rotation ticks, each row followed by its count of ticks
The counts run from 0 to 448.
[115 154 120 167 112 166 148 129 156 134  59 112 138 114 102  90 101 174
 108 131 173 160 111 128 150 140 147 120 154 147 126 118 123 117  92 140
 140 149 140  58 131 155 134 157 135 157 131 181  85 148 164 118 122 161
 105 135  96 122 139  57  95 134 123 122 118 132 125 120  99 133 159 134
  95] -> 194
[140 120 131 171 148 136  99 127 192 120 104 122  58 165 156 128  75 147
 117 131 120 140 124 139 142 114 123 106 151 115 135 113  92 127 113 146
 150 129 158  99 156 103  99 157 139 132  68 145 129 179 162 183 159 145
 160 129  72 139 146 109 125 150 120 165 103 148 135 155 133 135 142 126
 160] -> 415
[134 118 131 144 124  91 133 110 154 143  70 131 116 144 136 112 106 137
 150 151 134 117  97 147 155 115 119 125 112 148 135 103 130 150  82 144
 136 119 136  98 142  72 127 132 143 110 115 150  94 189 176 171 131 149
 137  82  74 152 109  60 127 108 103 154  72  82 136 149 128 150 129 159
 126] -> 270
[107 101 173 142 107 131 155 123 154 161 110  99 134  96 124  74 126 105
 126 160 126 154  76 157 114 122 121 144 102 120  92 115  84 161  96 122
 127 131 161  88 154  77 131 140 172  75 141 153 124 198 147 174 107 132
 133 107 101 133 164 145  80 157 121 136 133 128 107 139 140 109 130 134
 168] -> 293
[113 108 198 127 147 161 122 134 132 141 136  82  56 133 155 127 100 134
  98 116 141  90 116 126 148 111 147 162 129 141 116 124  88 144 117 114
 105 141 152 105 165 132 136 159 134 129 102 156  80 165 147 151 122 167
 142 159 124 152 149 109 137 134  90 114 112 148 149 201  95 124 165 145
  98] -> 91
[116  90 169 128 119 116 190 149 129 133 128  80  99 118 161 107  92 133
 127 127  85 132  73 138 153 109 111  94 107 144 115 111 127 150  96  82
 132 115 128 109 139 111 159 146 134 104 146 202 117 172 146 128 117 113
 146 103 148 111 141 118 127 100 120 101 127 106  85 189 162 120 105 149
 144] -> 301
[124 122 115 158  76 134 145 146 135 127  39  88 150 105 146  72 122 155
 111 123 175 151  95 133 165 122 126 116 127 150 135 102 122  94 112 140
 136 141 140 124 129 158 157 159 118 125 141 173 124 195 112 142 115 116
 119 101 104 152 154  63  95 142 139  96 112  86  92 155 137  95 128 134
 134] -> 284
[ 94  98 165 105 154 158  93 146 136 144 145  94  64  90 148 123 116 147
 108 129 147  81  82 108 122 114 162 178 133 118 100 127  92 152 118  95
 113 119 131 108 137  81 128 183 146 153 136 146 100 175 151 149 114 149
 157 130  86 133 132 130 139 136  80 122 115 121 137 189 121 125 143 137
 153] -> 88
[132 123 156 140 125 106 201 177 124 120  65  88 102 127 153 122  95 151
 123 125 125 129  88 112 139 108  77 110 141 173 124 110 131 111 119 128
 135 136 172 108 162 108 177 145 119 127 115 152 100 194 129 167 130 126
 123 137 116 122 159  70  91 110  90 139 115 120 111 142 124 136 151 115
 115] -> 362
[111 118 160 145 130 166 146 140 154 143  60  95 111 150 121 115 111 142
  98 125 194 127  86 107 130 137 127 124 167 134 106  96 120  77 106 132
 137 178 152 117 126 159 146 147 122 153 136 168 129 162 115 143 118 102
  89 119 118 134 124  99  73 144  97 136  88 163 103 141 142  92 146  98
 130] -> 52
[ 74 131 120 130 127 165  86 137 126 145 135 109 145 110 162 119 105 183
 118 145 183  78 121 125 164 114 138 147 101 139 107 115 120 129  98 116
 123 148 127  71 133 136 150 177 135 161 146 163 113 167 183 145 114 140
 119 165  72 101 132 133 116 152 129 126 107 120 157 133 109 112 186 136
 142] -> 168
[111  99 147 139 171 172 103 132 177 125 131  94  84 125 147 131 108 150
 102 137 168 131  66 124  93  99 165 130 151 115 109  95 111  90 100 103
 126 163 118  96 115 139 124 164 133 181 120 165 125 152 145 119 140 136
 133 126  90  91  90 100 146 125 142 121 106 152  91 192 156 110 125 116
 150] -> 404
[ 88 109 130 131 139 155 116 115 152 133  94 103 149 100 116 118 111 175
 119 134 190 111  90 132 114  92 178 130 114 134 113  86 115 145  99 128
 120 161  96  58 135 126 144 138 141 164 149 185 107 137 189 103 131 167
 132 118  98  97 113  80 146 124 146 112  96 111 112 174 164 134 118 166
 134] -> 256
[130 135  97 154 134 168 148 142 161 114  75  88 121 112 129 116  78 146
 113  99 147 134  96 112 123 106 134 156 194 147 112 118 110 133 136 125
 131 143 156  97 110 162 155 177 154 164 101 172 128 180 133 133 133 185
 151 118  95 126 158 112 106 171 146 156 153 108  82 147 143 102 109  92
 125] -> 429
[133  93 148 141 133  83 169 141 176 119 102 106  77 114 151 117 102 134
 117 143 100 155  79 149 113  91 103 127 149 148 133 106  94 147 116 122
 145 105 171  95 156  67 145 152 148 118 111 153  93 182 162 146 140 130
 147 122 119 126 165  60 110 125 111 145 143 116 111 178 143 131 118 150
 126] -> 358
[120 135 138 125 133 127 158 173 166 148 117 123  97 137 138 115 109 186
 126 125 129 138 119 121 185 140  87 104 168 140 133 104 118 142 108 115
 163 117 154  81 133 100 130 152 150 147 160 190 111 162 150 139 115 104
 139 102 103 109 158  77  76 122  94 146 123 167 141 117 120 136 171 129
 120] -> 129
[170 107 203 159 118 158 124 152 143 139 107 103  92 153 133 103  96 135
 126 101 156  92  87 139 138 124 138 136 113 101 145  83 107 154  98 141
 124 126 123 141 147 128 120 161 146 127 134 166 120 184 118 145 136 156
 141 133 101 128 138  60 133  79 104 114  78 163 115 194 132 107 144 142
  97] -> 32
[140  92 134 132 158 141 169 123 173 126  96 175  85 143 128 126 103 114
 153 113 120 113  82 135 138 131 121 112 137 126 120 115 129 130  88 154
 152 106 149  99 118  99 106 191 172 157 148 177 112 180 171 131 121 112
 126 106  93  95 126  71  97 113  95 191 113 144 130 130 163 124 133 119
 177] -> 42
[144 101 174 158 135 156 164 130 147 149 138 113  82 170 175 123  53 112
 129 109  89 103 113 154 156 126  83  90 100 150 108 120 123 123  89 103
 110 123 149 111 131 168 139 170 133 118 109 184 117 198 120 163 134 142
 139 146 115 102 133 132 135 112 154 134 114 144 108 163 141 103 148 103
 144] -> 389
[123 142 188 122 177 186 115 119 168 137 121  92  98 143 117 119 106 149
 109 138 137 125  87 116 146 112 183 161 123 142 112 126  91 161 112 120
  98 139 120  75 139 134 114 141 166 126 103 180 109 166 153 131 117 197
 163 122 114 129 126 112 165 117 121 146 117 124 115 184 109 137 135 133
 114] -> 177
[128 140 100 122 164 138 135 140 164 124  92 127 110 171 133 130  90 155
 167 142 113 122 102 120 192 119 147 115 103 142 120 122 131 160  94 134
 158 107 114  89 132  92 114 142 142 133 121 184 106 174 176 131 134 148
 158 104  71 134  93  94 135 111 103 176  99  85 153 158 107 157 148 124
 160] -> 185
[102  82 149 116 120  91 148 130 156 147 134  79  86 115 163 127 106 134
 130 120 116  82 100 132 119 111 147 151 150 119 111 112  97 143  86 105
 130 155 144 107 167  72 139 164 125 122 114 142  94 158 170 143 150 134
 149 105  99 141 138 128 130 143  90 110 102 115 138 221 118 112  97 172
 146] -> 4
[130 116 124 133 168 170 147 166 137  99 106 139  79 158 144 154  69 138
 148 106 103 100 105 103 175 124 170 123 111 138 107 136 110 144 122 134
 138  92 119 103 125 129 120 178 146 155 117 188 104 180 151 119 130 142
 147 144  89 124 137 102 147 134  98 179 132 100 134 170 126 119 156 124
 195] -> 100
[141 104 220 152 119 156 170 141 141 160 143  85  75 131 135 100  91 115
 113 116 109 135  85 159 113 141 132 129 114 140 107 115  78 143 102  81
 115 141 169  99 148 134 119 155 143 103 115 170 121 174 112 163 135 157
 143 156 114 107 153 144 109 123 128 108 134 173  87 171 128 107 140 106
 146] -> 383
[132 103 184 149  97 160 132 153 124 145 103 112 128 117 110 102 121 139
 113 104 198  89 102 133 115 122 167 165 117 105 115  81  95 150 107 144
 116 150 142 109 158 115 134 177 136 149 162 155 120 178 148 141 134 162
 131 173  75 108 166  97 103 125  97 116 112 173 130 159 121  97 157 157
 146] -> 26
[112 104 139 150 141 154 149 124 165 128  84 148  99 137 123 120 104 115
 121 148 161 140  84 114 110 116 115 117 168 136 114 127 126  85  81 147
 147 149 156  93 141 144 128 180 159 161 137 181  99 156 171 127 109 102
  97 146 129 100 130  69  75 125  93 153 112 167 120 131 159  96 158 112
 132] -> 47
[ 82 128 109 106 110 158 129 115 136 149 102  89 149  90 171  90 133 153
 119 153 154 111 105 120 185 147 108 123 110 152 106 138 140  85  85 106
 146 155 128 105 102 140 152 192 134 130 150 176 138 187 141 153  89 108
 124  92  96 118 123 139 109 142 134  93  90  66 119 140 129 101 141 121
 146] -> 225
[115  96 167 109 136 130 196 150 133 123  98 104  84 133 140 156  85 120
 137  87  89  93  98 101 150 118 166 134 143 140 111 123  99 155 100 104
 131 131 143 101 148 113 150 165 103 139 116 170  94 149 144 134 139 145
 155 126 125 117 153 117 152 130  88 124 118 103 110 196 140 133  99 157
 166] -> 10
[130 100 209 151  94 133 155 175 124 168 146  82  98 116 148  85 116 145
 102 105 136 123  91 145 131 141 125 124 107 118 108  90  91 132 110  79
 122 147 146 103 147 102 131 159 123 113 145 155 132 182 115 154 137 129
 138 163  94 103 159 130 103 120 102  92 122 168 103 172 111 115 150 126
 157] -> 381
[132 113 194 153 155 162 121 103 161 129  93 107  60 155 147 128  91 106
  93 121 122 126 101 151 132 116 165 114  91 124 126 115  87 128 112 122
 108 136 138  98 149 142 109 146 129 113  89 174 109 169 117 172 149 153
 144 128 104 134 127 117 170 139 129 128 100 128  99 195 164 122 131 146
 171] -> 325
[107 144 152 113 129 167 170 140 160 119  97  98 135 118 174 106 119 152
 102 143 108 150 111 119 200 132 109 101 127 163 134 132 125 111 102 121
 143 142 148  77 113 176 143 181 142 125 141 206 124 170 151 140  92 117
 148 101 130 108 173 118 116 141 143 108 135  92 102 139 143 104 131 129
 136] -> 221
[ 82 113 127 140 133 163 116 110 161 121  98 125 151  95 133 118 109 154
 128 152 180 125  93 126 113  80 172 125 109 120 107  96 115 150  91 131
 119 139 108  60 144 135 140 158 148 160 138 179 104 147 197 106 127 162
 127 134  96  85 134  90 149 128 155 116 113 117 110 153 167 124 136 164
 158] -> 255
[ 94 120 155 126 118 145 154 166 114 130 100 109  65 123 155 119  88 171
 107  88 131 105 111 105 166 126  87  95 174 128 119 118 110 163 116  83
 154 134 157 100 140 142 147 175 119 156 129 178 116 172 136 177 121 110
 126 115 142 120 179 132  94 144  78 112 111 146  98 117 167 130 161 139
 145] -> 71
[128 140 143 142 107 145 118 132 183 138 114  96 119 140 141  66 118 149
 138 182 130 168  97 154 168 116  97 121 112 116 133 121  93 165  88 130
 146 119 150 103 158  99 116 148 183  74 124 167 127 209 170 171 115 143
 154 104 108 152 159 115  86 134 127 140 124 130 125 128 117 114 140 127
 122] -> 208
[125 114 149 146 108 155 103 131 170 142  95 106  65 147 150  87 100 118
 103 140 161 133  95 127 147 138 117 131 146  92 123 121  83 112 116 129
 144 127 169 142 138 124 108 170 156 110 109 156 142 207 122 194 126 101
 129 103 111 170 156 132  86 174  94 132  97 150 121 144 140  97 141 109
 163] -> 59
[136 124 137 143 159 131 105 127 172 164  94 100  64 160 133 125  98 147
 124 113 131 115 109 138 140 137 148 129 148 130 122  96  98 127 115 115
 132 143 144 112 112  98  94 145 124 151  97 133 121 172 110 191 154 164
 158  89  46 139  89 122 135 152 111 154  71 137 132 175 124 144 127 102
 163] -> 412
[142 143 132 140 103 137 124 124 170 183  96  85 128 126 112  59 130 150
 136 140 152 137  91 157 168 150 117 146 116 135 126 100 112 158  98 116
 147 128 138 107 118 102 111 141 172  93 130 159 127 193 122 167 108 160
 149  59  81 158 140 110  85 138 128 127 105 124 129 117 100 134 122 120
 113] -> 206
[117  94 159 151 157 133 120 106 143 143  88 120  63 140 135 130  74 117
 136 121 114 116  89 144 127 115 152 111  85 130 113 124  98 138 105 104
 114 119 120 114 125 124  97 158 121 131 103 160 116 173 124 177 144 156
 151 113  97 142  90 113 170 122 124 135  69 100  95 186 155 153 116 139
 166] -> 327
[ 69  95 140 106 123 157 139  97 168 164 127  78 147 111 151 100 131 120
 121 181 138 130  99 137 142 128 154 148 111 144  89 141 111 105  71 110
 119 155 140  75 129 122 139 146 142 107 138 179 115 169 163 132 110 117
 120 102  94 124 121 173 107 176 145 122 120  86 131 159 110  97 115 134
 188] -> 229
[119  91 186 131 100 130 151 171 122 170 148  73  93 104 132  82 108 147
 118 123 149 119  82 142 111 142 127 138 109 121  90  93  87 129 102  73
 126 153 143 114 131  81 135 152 119 120 149 139 130 183 119 154 118 126
 138 146  83 102 129 136  99 117 105 106 108 156 101 163 112 120 139 117
 172] -> 380
[139 120  92 150  95 144 100 152 164 148 103  76 137 125 164  98  95 175
 120 117 178 115 114 139 146 100 114 162 166 133 131  85 115 121 129 135
 131 148 142 126 127 146 158 174 138 142 120 135 128 206 133 150 125 156
 145 109  69 142 166 104  84 168 152 137 120 114 124 170 118  92 129 103
 119] -> 433
[110  82 130 161  76 131 140 159 130 148 135  83 126 103 166  84 102 131
 110 135 169 124 106 154 121 127 121 133 101 131 109 100 110  76  98 107
 123 144 167 115 151 117 147 170 119 132 146 136 112 200 119 147 124 109
 113 155  75 132 152 107  68 159 128 103 135 127 124 164  90  85 158 117
 171] -> 375
[109  90 103 140  99 134 143 135 140 138  74  76 157 104 130  76 118 127
 139 149 161 145  67 146 130 110 138 142  97 133  94 109 126 116 103 117
 138 137 133 129 126  99 142 151 144  95 163 165 132 200 128 140 102 116
 123  87  87 150 128 112  92 153 135 135 120  84  86 159 144 107 107 114
 183] -> 288
[111  98 164 110 143 141 192 139 137 118 106 122 125 127 179 126 102 117
 119 117 110 120 110 133 158 113 102  91  84 157 117 121 129 122 102 115
 136 124 148  93 121 143 159 169 134 124 152 212 131 177 142 155 107 105
 140 114 121  90 159 133 131 124 141 129 136  99  93 150 191  98 132 124
 199] -> 306
[ 98 108 158 147 139 150 115 120 154 162 126 122  94 110 145 122 109 154
 107 105 167  92 119 136 113 141 126 128 150 147 121 102 124  82  88  99
 116 172 137  69 113 143 125 183 122 202 143 163 108 148 135 150 125 143
 119 149  76  69 114  93 117 133 139 116  97 159 127 145 132 121 165 125
 133] -> 400
[ 90  84 118 122 132 175 120 129 144 138 125 101 114 126 181 137  83 146
 109 114 154  82 146 130 161 105 130 151 154 141 111 122 119 112 122 115
 108 137 160 109 129 172 175 189 152 145 133 185 111 178 134 140 115 125
 115 136 120 135 159 143 108 191 150 140 136 116 126 176 154  76 140 112
 160] -> 79
[ 89  94 144 127 130 132 172 107 131 172  98 127 127 106 167 115 107 117
 123 113 119  82 130 144 177 156 105 109 102 176 120 112 135  93  92 113
 122 139 146  91  90 139 136 187 130 144 166 181 118 188 121 166 101 112
 120 105  86  92 127 123 128 132 149 116  94  79 110 142 153 117 134 136
 169] -> 309
